First come named moves, each a turn or a mirror, each shown by rows before and after it. For each pair of rows after them, which moves, in which order, take the first row to the second? The first pair is done for you.
move siga:
[ -1 -12 -20   1  -1 -12 -24 -12  -8   5  -5 -10  -6   5 -13  18   1  13
   8  28 -23  -3  10   9 -10   8  -5   6  12  -1  -3 -12 -12   2 -10   7
   2  17  22]  ->  [ -3 -15 -25   2   0 -14 -24 -11  -5  -1  -4  -9  -2   5 -10  20   2  13
   8  28 -24  -6   9   7 -10   9  -4   2  14   0  -4 -14 -14   5 -13   6
   4  16  21]
[-28 -37 -31  42   7  -2   4 -15  23 -90  23 -10   4 -28  30  40  20   0
  27  18 -31   5 -31   6  52   1  -9  -1   8  -4 -11 -19   9  47  -7 -17
   0 -14  18]  ->  [ 31  11  15   4 -10 -15  -3  -3   2  14 -27 -52 -65  -4 -34  23  34 -15
   4  23 -11  14  18  74 -12 -16  -1  28 -19  -4  -7 -28   4 -33  12 -12
  14  44 -44]
[ 11  20   9  -3 -24  -7  21  -2 -21  34 -20 -20 -16  -1 -14  -7  11 -11
 -14  -3  32  -7  18   5 -12  19 -13   2 -11   6  10  -5 -19   6  -9   5
   9   5 -13]  ->  [-13  -1 -12  17 -12  -1  24  -6 -13  -7   0  -2  12 -13  17  -3   3  -4
  -7  -8  26 -11  -1 -27  15  25 -13 -12   2   5  10  -1 -21  43 -18   5
   6 -24  13]
move Tef:
[-17   6   9   9  -7  -9  -9  -6  -2 -34 -10  10  -4  -9  17  -4 -22  13
   9   1 -15   9 -14 -23   2  -4  17  -6  19  -3   1  17   5  15   8  11
   3  -3  -5]  ->  [-15   4 -17  -7 -27 -20 -14   3  -8 -21 -14  -9  11  -8   7  -5 -10  12
  -1  -6   5  -2 -13 -21  -2   9   2 -12   5   2   4  14 -15  26  12   7
   0 -21   4]
[-31   3   8  -2  -4  -3   6 -13  -1  -9 -12  33   4 -12 -13   3 -21  -3
   5 -10  24   9  18 -15   2 -15   6  31  13  -4  -5   0   9  -8   6  -9
   6  28 -12]  ->  [-26  -1 -16 -21 -17 -18   3  -8  -2  -5  -9  17  14 -14 -23   5 -10   1
  -3 -13  41  -1  23 -11   1  -7  -6  27  -2  -4  -1  -6  -4   2   4 -11
   2  14  -2]
[ 51  38 -33  -8   2  23 -30  18  -9  15  16  24  18 -31   5  54  26 -17
 -34   8 -41 -26  -6  -2  19  -3 -13 -13 -23 -11  23   7  -8  -2 -13   3
 -16  -7  11]  ->  [ 50  41  -5   3  16  37 -25   5  -9  11  11  45  10 -29  16  53  14 -17
 -28  16 -52 -15 -14  -8  26 -12   2 -14  -7  -7  20  15   6  -9 -15   7
 -13   4   6]
move Zem:
[ -6 -33 -14  -6 -11  20  -2  25 -19 -35 -14  -5   4  -2   3   8  13 -16
  -9  13  14 -20  39 -16   5  42 -19 -15 -17 -26 -13  -4  41  12  -6  25
  20 -13   7]  ->  [ 15 -32   9  -3   8  40 -12  19 -15 -29   2   7   7  -7  19  22  14 -20
 -14  11  -9 -15  30 -17  11  30  -7 -16 -25 -35 -10   0  43   4 -12  22
  22  -3  10]
[-10  -8  20  35   3 -21 -16  -4 -13  -3   1   5  12  -2  12  -4 -20  20
 -13   1  11  16   2 -13   9   9 -21  -4   1  21 -16   6 -10  53  20   7
   0 -15 -12]  ->  [  0  -8  28  35  12 -10 -18  -7 -11  -2   9  14  14  -2  19   0 -19  19
 -15  -1   0  20  -2 -17  14   2 -22  -5   1  17 -13   6  -4  48  20   3
   3 -12  -9]
[ 43  21  14 -70 -22   1 -26  17  -9  41 -15 -15  30  17  -1   2 -20  -9
 -30  -6   4  -6   5  -5  -7   3  13  -8 -20  14  25  11 -29   1  16 -10
   1 -18   4]  ->  [ 14  19  -6 -66 -35 -22 -15  26 -12  27 -26 -25  31  18 -16 -12 -19  -7
 -21  -8  23 -14  14  -7 -13  15   3 -13 -18  25  18   9 -29  12  13  -7
   1 -29  12]
[ -3  11  22  21   1  -9  11 -18  -9  -8   2  21  -3   0  20  -9 -27 -24
  19   6  13   8 -14 -26  34 -14  12  11   8  -6   0   2  18  -8   9   0
  -5  -3 -16]  ->  [  3  20  24  19   3  -8  10 -21 -13   2  -1  12  -9   0  18  -7 -24 -23
  12   9  13  11 -17 -22  30 -16   9  12   8  -4  -2   2  13 -14   7   0
  -3   0 -24]
move Bere:
[ 25  -6   3 -21 -10  -1   2   6  -3  13  11 -20   2  12  -3  -2   8   7
   3 -33  32 -39 -27  -8 -17  28 -18 -18 -12  33  10  16 -18  -1 -23  -2
 -28 -16  17]  ->  [ 17 -16   9  -8  20  13   8  23   2 -22  26  -1 -14  -1  -2 -10  18   3
  25 -21   6 -37  -5   0 -17  37  -2 -27 -11  27  -7  10  17  -4 -23  12
 -34  -6  26]
[-16   2 -13  28  12 -10 -13  -5   9  12  10  16  -4  -9  16   6 -16   7
   3  -2 -11  -8  14   9  15  16  11 -11  10   7  26  23  21   8   6  -3
 -12 -15 -14]  ->  [-15   6 -16  25   5 -14 -15 -12  11  19   6  12  -1  -8  18   5 -18  11
  -3  -6  -5  -8   6  11  17  15   8  -9  10   6  29  23  11  12   3  -7
  -7 -16 -18]
[-22  20  -4  19  -2  -8  -2 -30  12  23   7   9   8  17  21  14 -16  19
   3 -25   3 -19 -23 -18   0  -9  -7  -9  20  12  -3  -2 -25   6 -39  -3
  -4 -16  11]  ->  [ -9  23  -4 -16   9  -3  -5   7  11  28  13  16  29  20  13   4 -15   9
  -1 -21 -15 -31  -2 -26  -9   0   5 -20  -4  14  -2  10 -12  -7 -24   6
 -15 -17  24]
Now pairs of rows:
(two moves a pair)
[-19  20  -1 -11   5  -1   5  32 -12   8 -10   0  23   7 -18 -26  -6   2
  -2  -5  10   3  29 -11  -8  14   7 -13 -14  22   5  14  19 -26  36  25
   6  -5 -26]  ->  [ -8  17  11 -10  24  14  -1  31  -6   9   5  16  32   4  -1 -17  -9   3
  -4  -8 -15   4  22 -13  -1   6  17 -12 -18  16   5  19  24 -26  34  24
   3  -3 -20]  Zem then Zem
[  5  -2  12  22 -13 -10   3 -32 -14  36 -18  17 -53 -14   4 -10   4 -10
 -16 -16  14   0   8  35  -2  10  -8  15  11 -17 -10 -20  20  -2   8  -1
  -3  19 -13]  ->  [ 11  -1 -13  -5 -29 -11  -6 -20 -13  38 -11  14  10  -3  20  -5 -17  -2
 -34 -38  30 -13 -21 -10  17  12 -19  -8  -2  -6  15   3 -19  24   8  -9
 -11 -15   9]  siga then Bere
[-10  -6   2  -6  14   7   5  26   8 -22  10  23  37   1   9  -7 -21   5
   6  -6 -17  -3   7 -34   5   7   9 -16   5  10  -5  18   7   9   3  10
  -7 -12  18]  ->  [  3  12  15 -20  -1 -10   5  37  -4  15 -14   0   5  11 -24 -21 -10  -3
   0  -2   5  -3  32  -4 -21   6   9  -6  -4  12  -2  10   6 -23  12  13
  -4   8  -9]  siga then Zem
[ 61  13 -12 -31  21  17 -23  12  26  -1  36   0  -1 -21   1  -5  -4  -8
  -5 -24 -27  -7  25  22  -8  -3  -5 -10 -43 -19 -24  -9   7  -9 -20   7
 -11   7  34]  ->  [ 44  11  -7  -2  14  11 -16  -9  26  -7  24  -8 -43 -31  -6 -10   6  -9
  11 -15 -17   5  26  47 -17  -4 -13   4 -24 -23 -40 -28  19 -11 -26   3
  -3  23  19]  Zem then Bere
[-21  -8  14   3  16  10  -8  -9   1 -12   7   3 -35  -7  15  -1  41   0
  -6   1 -25  -7  19  57  -7  -7 -17  -9 -15  -9   6  -6  10  -6  -6 -27
   9  19 -11]  ->  [-20  -6  -3   5 -15  -1 -17 -26  -1   7  -1  -9  -3   6  25  11  26  14
 -21 -17   1 -14 -13  29   4 -11 -34  -8 -10  -6  25   4 -28  10 -12 -38
  15   0  -9]  siga then Bere
[  6   1  12   6   5  -2   7  16   1  -2 -10  -1 -20  -6 -19   5   2 -21
  -5  12  -6  -7  32  19   3  16  12  10   7   5   1 -10  21 -28   6  16
  -8  18   4]  ->  [ 15  -5  16  14  18  19  -2  -4  12 -11   4  15  -6  -7  10  24  -5 -17
 -11   3 -31  -6   8   4  18   9  13   6  13  -4   7  -3  20 -15   0   8
  -6  15  10]  siga then Zem
[ -2 -21 -22 -20  -5  14  -4  20   4  14   4   1  63  23  14  -8 -14  -7
 -26 -13  18 -18 -28 -26  20   3 -21 -19   1   1  26   9 -35  31  -2  10
 -18 -21  22]  ->  [ 22  -6  18 -31  21  19   1  45  -8  39  -9  -3  -6  14 -27 -24  14 -24
 -12   7  -4  -5  32  38 -22   1   1  -1 -12  -7   1 -11  10 -26  14  26
 -16  31 -11]  Bere then siga
[  4 -12  -4  20  23  29  -3 -27  12 -14  26  22  31   9  34  18 -22   2
  -4  -3 -25  -1 -48 -40  24 -18  -4 -21  15  -4  17   9  12  19  -7 -10
  10 -15   7]  ->  [ 44   0  16 -21  32  35 -13   5   4  22  24  17  35  17  14  11 -19 -13
 -21  -2 -39  -7 -26 -21   1 -20   9 -20 -14  -6  28  17  14 -14  13  -4
   3   0  -1]  Zem then Bere
